128 stands for zero in the data rows.
Here are some points:
tensor([124, 120, 77, 157, 154, 156, 26, 88])
tensor([126, 122, 103, 142, 139, 144, 78, 112])
tensor([136, 114, 127, 149, 145, 137, 122, 129])
tensor([109, 158, 118, 118, 121, 100, 129, 117])
tensor([84, 155, 110, 102, 100, 98, 85, 135])
tensor([123, 97, 122, 148, 139, 152, 93, 128])
tensor([95, 144, 145, 124, 160, 141, 87, 115])
tensor([142, 101, 170, 151, 103, 141, 149, 140])
tensor([144, 153, 90, 152, 145, 120, 148, 120])
tensor([119, 148, 156, 131, 126, 112, 163, 131])
tensor([121, 119, 111, 144, 120, 151, 90, 136])
tensor([125, 95, 121, 146, 132, 156, 94, 130])
tensor([113, 121, 134, 135, 120, 136, 98, 163])
tensor([121, 128, 71, 140, 129, 124, 163, 135])
tensor([125, 150, 119, 131, 150, 96, 131, 104])
tensor([164, 113, 136, 137, 121, 150, 129, 170])
tensor([146, 136, 99, 131, 129, 149, 96, 114])
tensor([139, 143, 125, 122, 107, 92, 144, 118])
tensor([113, 127, 144, 107, 138, 139, 116, 136])
tensor([150, 114, 80, 127, 109, 106, 135, 119])
tensor([119, 121, 66, 158, 150, 156, 21, 93])
tensor([123, 126, 77, 148, 150, 151, 46, 95])
Here are 34 more points, each followed by its number:
tensor([110, 107, 182, 126, 121, 150, 87, 138]) 0
tensor([143, 136, 150, 121, 131, 131, 167, 128]) 1
tensor([125, 122, 90, 147, 141, 144, 67, 105]) 2
tensor([115, 108, 186, 125, 117, 150, 88, 136]) 3
tensor([129, 102, 155, 131, 76, 140, 174, 173]) 4
tensor([117, 106, 183, 128, 117, 151, 85, 135]) 5
tensor([121, 106, 149, 133, 152, 153, 105, 149]) 6
tensor([108, 162, 146, 128, 177, 121, 107, 113]) 7
tensor([109, 129, 134, 115, 145, 119, 124, 125]) 8
tensor([32, 170, 199, 73, 201, 98, 140, 116]) 9
tensor([137, 131, 118, 123, 135, 120, 181, 135]) 10
tensor([142, 147, 122, 121, 101, 81, 149, 114]) 11
tensor([133, 146, 123, 123, 111, 95, 134, 116]) 12
tensor([116, 149, 123, 131, 135, 112, 168, 127]) 13
tensor([207, 102, 103, 158, 150, 167, 102, 129]) 14
tensor([206, 99, 102, 161, 144, 163, 108, 127]) 15
tensor([135, 77, 179, 138, 13, 149, 234, 221]) 16
tensor([123, 119, 89, 148, 146, 152, 54, 102]) 17
tensor([123, 123, 76, 154, 154, 155, 38, 90]) 18
tensor([106, 122, 131, 120, 146, 127, 118, 126]) 19
tensor([165, 116, 147, 139, 121, 129, 151, 118]) 20
tensor([120, 129, 126, 115, 151, 118, 129, 96]) 21
tensor([139, 150, 142, 123, 139, 110, 173, 108]) 22
tensor([141, 134, 118, 121, 135, 114, 206, 139]) 23
tensor([113, 105, 185, 125, 119, 150, 86, 134]) 24
tensor([137, 136, 122, 119, 140, 112, 212, 139]) 25
tensor([126, 123, 86, 149, 150, 150, 56, 94]) 26
tensor([122, 132, 121, 117, 146, 118, 125, 100]) 27
tensor([81, 153, 103, 103, 96, 99, 82, 143]) 28
tensor([127, 118, 137, 130, 107, 133, 147, 147]) 29
tensor([126, 125, 100, 141, 141, 139, 81, 110]) 30
tensor([140, 138, 143, 122, 130, 129, 170, 128]) 31
tensor([99, 150, 154, 107, 125, 113, 107, 124]) 32
tensor([88, 122, 85, 135, 146, 130, 125, 168]) 33
Which of these numbered points is nearest to each point below by angle, seen from the average point of the first points? Its number follows each.
tensor([101, 123, 96, 132, 135, 131, 128, 161]) > 33
tensor([61, 151, 174, 91, 175, 108, 135, 121]) > 9
tensor([187, 117, 70, 151, 106, 122, 160, 99]) > 15
tensor([85, 152, 107, 105, 103, 101, 86, 136]) > 28
tensor([215, 99, 178, 162, 111, 124, 191, 101]) > 20
tensor([89, 145, 115, 111, 108, 108, 97, 139]) > 28
tensor([140, 171, 158, 121, 155, 100, 204, 89]) > 22
tensor([138, 171, 165, 119, 153, 98, 208, 90]) > 22
tensor([136, 130, 123, 113, 145, 120, 159, 119]) > 25
tensor([187, 95, 137, 145, 116, 161, 121, 193]) > 15
tensor([182, 111, 157, 148, 115, 124, 170, 115]) > 20
tensor([94, 150, 115, 112, 109, 107, 100, 134]) > 28
tensor([117, 166, 102, 125, 140, 84, 175, 114]) > 13
tensor([149, 133, 95, 131, 130, 151, 86, 111]) > 26
tensor([139, 130, 121, 122, 135, 119, 191, 136]) > 10
tensor([119, 150, 129, 118, 104, 80, 193, 136]) > 13
tensor([159, 118, 147, 139, 120, 128, 156, 120]) > 20
tensor([111, 126, 141, 109, 137, 139, 116, 136]) > 19
